One turn sends every row of this set to another row. A few are shown first. Where does it send the rows asked after them?
Q_201: [-0.75  0.04  0.15 -0.27 -1.47  0.65 -2.86 -1.20  6.68 -5.27 -0.22 -0.41
 -0.64 -2.16 -1.64 -0.45]
Q_910: [ 0.68  1.43 -0.57  0.60  0.74  5.35 -4.50 -0.30  2.00 -3.54  1.58 -1.89
  5.15 -1.22  1.74 -0.29]
Q_669: [ 0.18  0.68 -0.81 -0.95  2.25 -1.43 -0.41 -2.53 -2.64  1.31  0.80  4.29
  0.17 -1.86  0.27 -3.59]
Q_605: [ 1.44 -0.09  0.17  1.17  2.55  0.94 -0.98  0.22  4.82  4.04 -2.14  0.89
  4.36  0.33 -2.56  0.89]
Q_404: [-2.51 -0.60  0.77 -2.63 -1.69 -0.37 -1.40  1.15 -0.79  4.09  3.32  0.22
  1.88 -2.58  2.75  0.10]
Q_532: [ 0.20 -1.68  3.81 -0.26  1.64  0.28 -3.02  2.36 -0.27  0.82 -0.52 -2.25
  0.24 -4.25 -0.48  4.07]
Q_574: [ 2.70 -1.45  3.15  3.49  3.78  0.67 -0.89 -2.26  1.69  1.11 -1.65 -2.05
  4.11 -1.27 -0.08  1.87]
Q_325: [ 0.03  0.77 -0.04  0.22 -3.59  3.02 -2.70  0.59  2.02 -0.53 -2.76  2.23
  3.08 -1.73 -2.14  5.12]
Q_742: [ 0.76  0.95 -0.42  2.44 -1.83  2.98  1.81 -4.17  2.27 -0.77  1.79 -1.21
  1.90  0.84 -3.33  2.11]
Q_347: [ 1.38 -1.91 -0.01 -1.14  1.17 -0.61 -1.73 -0.61  1.91 -3.31 -3.76 -1.93
  0.06  4.47  2.55 -0.89]
Q_505: [-0.75 -1.16 -0.76  0.66 -2.30 -0.54  2.08 -0.03  4.31 -0.81  1.13 -0.64
  4.55  3.52  2.32 -0.43]
Q_561: [-0.11 -1.43  1.55  0.04  2.58 -0.93 -4.02 -4.82 -0.15  2.67 -2.41 -2.53
 -0.18  1.58  1.14 -1.45]
Q_904: [ 1.29 -0.34 -0.17  1.89 -4.75  2.60 -5.45 -1.22 -2.19  0.28  1.53 -0.55
 -2.24 -2.76  0.35 -0.69]
Q_715: [-2.52 -0.30 -2.37  6.19  0.90  1.79 -0.28  2.42 -1.05  0.20 -1.92  1.38
  3.15  1.99  0.24 -0.49]
Q_155: [-0.46  2.87  4.24 -2.98 -2.44  1.27  1.59  1.10 -0.54 -1.90 -1.14  1.55
  0.82 -2.14  2.03  0.39]
Q_298: [ 0.66 -2.37 -0.54 -1.25  1.94  3.90 -1.65  0.80  2.21 -2.12  0.63  2.74
 -3.04 -4.17  2.35 -1.29]
Q_915: [ 0.79 -0.28  0.43  1.46 -4.76  0.72 -6.25 -1.10 -3.10  0.25  0.74  1.08
  3.56  0.72 -0.36 -0.66]
Q_76: [-0.09 -1.47 -0.14  0.64  0.41  1.66  4.17 -2.30  0.88 -3.48 -1.55 -0.86
 -2.61 -0.53 -2.28 -0.92]
Q_617: [-2.54  2.09  0.17  4.56 -0.50  2.22 -2.07  0.16 -2.36  3.29 -1.01 -3.07
  3.13 -0.78 -0.76 -0.34]
Q_353: [ 2.96 -2.05  0.94  3.92 -1.65 -0.34 -2.14 -1.11 -1.68  0.64 -0.82 -0.02
  4.02  2.66  1.15 -4.54]
Q_318: [ 0.25  1.72 -1.97  5.92  0.90 -0.07  0.09  1.93  1.70 -3.86 -2.13  1.23
  1.56 -0.34  1.19 -2.47]
Q_365: [-2.67 -4.73 -0.44  2.93  1.68 -0.60 -3.80  1.23  1.64 -0.21  2.10  0.33
 -1.61 -0.17 -0.92 -4.14]
Q_2: [-3.41 -2.49 -2.34 -0.51 -1.52 -1.38 -3.54  0.87  4.18 -1.27  1.98 -0.13
 -3.15 -1.05  0.29 -0.89]
Q_407: [ 2.47 -0.81 -1.86 -0.65  0.05  3.29 -1.56  1.74  3.83 -3.80  2.09  1.11
  3.19 -2.93  3.77  0.82]
Q_314: [ 2.03 -1.24 -0.49 -2.74  0.58  1.37 -4.02 -2.29  2.00  5.27 -1.78  1.24
  1.19  2.09 -0.44 -1.40]
Q_12: [ 1.74  1.52  1.63 -3.03 -0.14  0.15  0.40 -2.73 -1.39 -3.30 -0.86  0.03
  0.14 -4.88 -1.24 -1.41]
Q_66: [-0.37 -2.98 -1.91 -0.57 -0.75 -0.30 -2.40  0.98  0.24  0.21 -4.06  5.77
 -0.70  1.90  0.60 -0.87]
Q_130: [-1.34 -1.05  3.85 -0.16 -3.40 -0.07  3.62  0.60  1.81 -2.02 -1.03  0.73
 -2.49  1.71 -0.01 -0.77]

Q_66 goes to Q_404
Q_347 goes to Q_669
Q_130 goes to Q_314
Now these:
Q_915 goes to Q_407
Q_561 goes to Q_12
Q_617 goes to Q_201
Q_904 goes to Q_910

